[[ 44 -36  -4  -7  25]
 [  0  44  -9  -7   9]] result: 0

[[-17  -2   4   5  14  12   8]
 [  9 -11  -3  18 -14  -8  19]
 [  6 -39  35  32   2 -26   5]] result: 9

[[  7 -25 -34 -14  10   4]
 [  8  27  37  15  -1   1]] result: 8

[[ -4  30 -43  29 -45 -32  -5]
 [ 42  41  -8 -39 -19 -13 -33]] result: 42

[[ 14  22  -1 -14  36]
 [ -5   0   2 -18  30]] result: -5

[[ 15  27   6  25  -8   3  24]
 [ 39  -9 -12  30  13  37  28]] result: 39
---
[[ -5 -10 -39  -9]
 [  9  10  -1   7]]	10

[[ 40 -27 -16 -26 -29]
 [-32   7 -13 -40   0]
 [ 33 -14  -5  29 -38]]	-13

[[ 19  34  19  15  27]
 [  0   1  -1   5   3]
 [ -6 -15  -3   1  -3]]	-1

[[-14  11   7  -6]
 [-34  27  30  -8]]	27

[[ -8 -36 -35 -35]
 [ -5  27  36  36]]	27

[[-19  30  -5  -5]
 [ 11  -7  37  40]
 [-10  34 -19 -16]]	-7

[[ 33   6  -4  -2 -25  -6  -5]
 [ 17   2 -29  -7 -17 -40  45]]	-17
---
Input: array([ 0.01,  0.13,  0.07, -0.01, -0.13,  0.05])
Output: 0.01, 0.05

Input:
array([[-1.69, -1.96,  0.40,  0.94,  1.38,  0.34, -0.47],
       [ 0.56, -0.02, -0.21,  0.04, -0.37, -0.84, -2.02],
       [-0.45, -2.05, -0.93, -0.12,  0.69,  1.36, -0.59]])
Output: -1.69, -0.59

Input: array([-1.74, -0.45,  1.79, -1.18,  0.41, -0.82])
Output: -1.74, -0.82

Input:
array([[-14.524,  20.219,  15.437,   6.862],
       [ -2.104,  14.145,  13.475,   7.973],
       [  8.973,   8.549,   0.862,   6.707]])
Output: -14.524, 6.707

Input: array([ 132.25, -141.70,  -40.37,  -28.98])
Output: 132.25, -28.98

Input:
array([[-0.935,  1.654,  1.368,  0.870, -1.316],
       [-0.855,  0.542,  0.841,  0.586, -1.779],
       [ 0.519,  0.695,  0.505,  0.586,  0.744]])
Output: -0.935, 0.744

Input: array([ 3.048, -9.053, 13.624, -3.292])
Output: 3.048, -3.292

Input: array([-109.360, -164.533,   61.508,  144.453])
Output: -109.360, 144.453
---
array([[ -9, -11,  -9,  -6,  11,   6,   8],
       [-12, -32, -21,  -5,  37,   7,   9],
       [-10, -17, -12,  -6,  17,   6,   8]])
6

array([[ -1,   0,   6,   1,   2,  -3],
       [ -4,  -2,  -1, -20,  -3,  39],
       [  1,   2,   0,   3,  -2,   3]])
-2

array([[  0,  17, -41,  21,   0, -11],
       [ -2,  15, -45,  13,  -2,  -5],
       [ 10,  47, -30, -10,  10,  29]])
10

array([[ 19, -27,  -8,   6,   1, -29,  15],
       [-33,   6, -11,   3,  12,  33, -23],
       [-36,   9,  -6,  -3,  10,  35, -32]])
35

array([[ 22,   6,  33,  -8,   9,   2, -16],
       [-16,   0, -23,   5,  -3,  -1,   8],
       [ -7, -32,   0,  22,  19,  13,  -1]])
13

array([[ -6,  -4, -14, -18,  16,   4,  -7],
       [-11, -10, -15, -18,  -7,  -9,  -7],
       [-20, -21, -15, -22, -44, -30,  -5]])
-30

array([[ -9,  -3,  15,  -7, -11],
       [ 19,   6,   8,   2,  27],
       [  1,   6,  -2, -17, -34]])
-17

array([[ -2,  -8,   1,  -2,  -3],
       [ 14,  -8,   7, -38,  -2],
       [  3,  -8,   0,  24,  -6]])
24

array([[ 40,   9,  13,   6, -19, -26, -14],
       [  3,   1,  -9,   0,   2,   2,   2],
       [  7,  -4,   0,  -4,   0,  -2,   0]])
-2
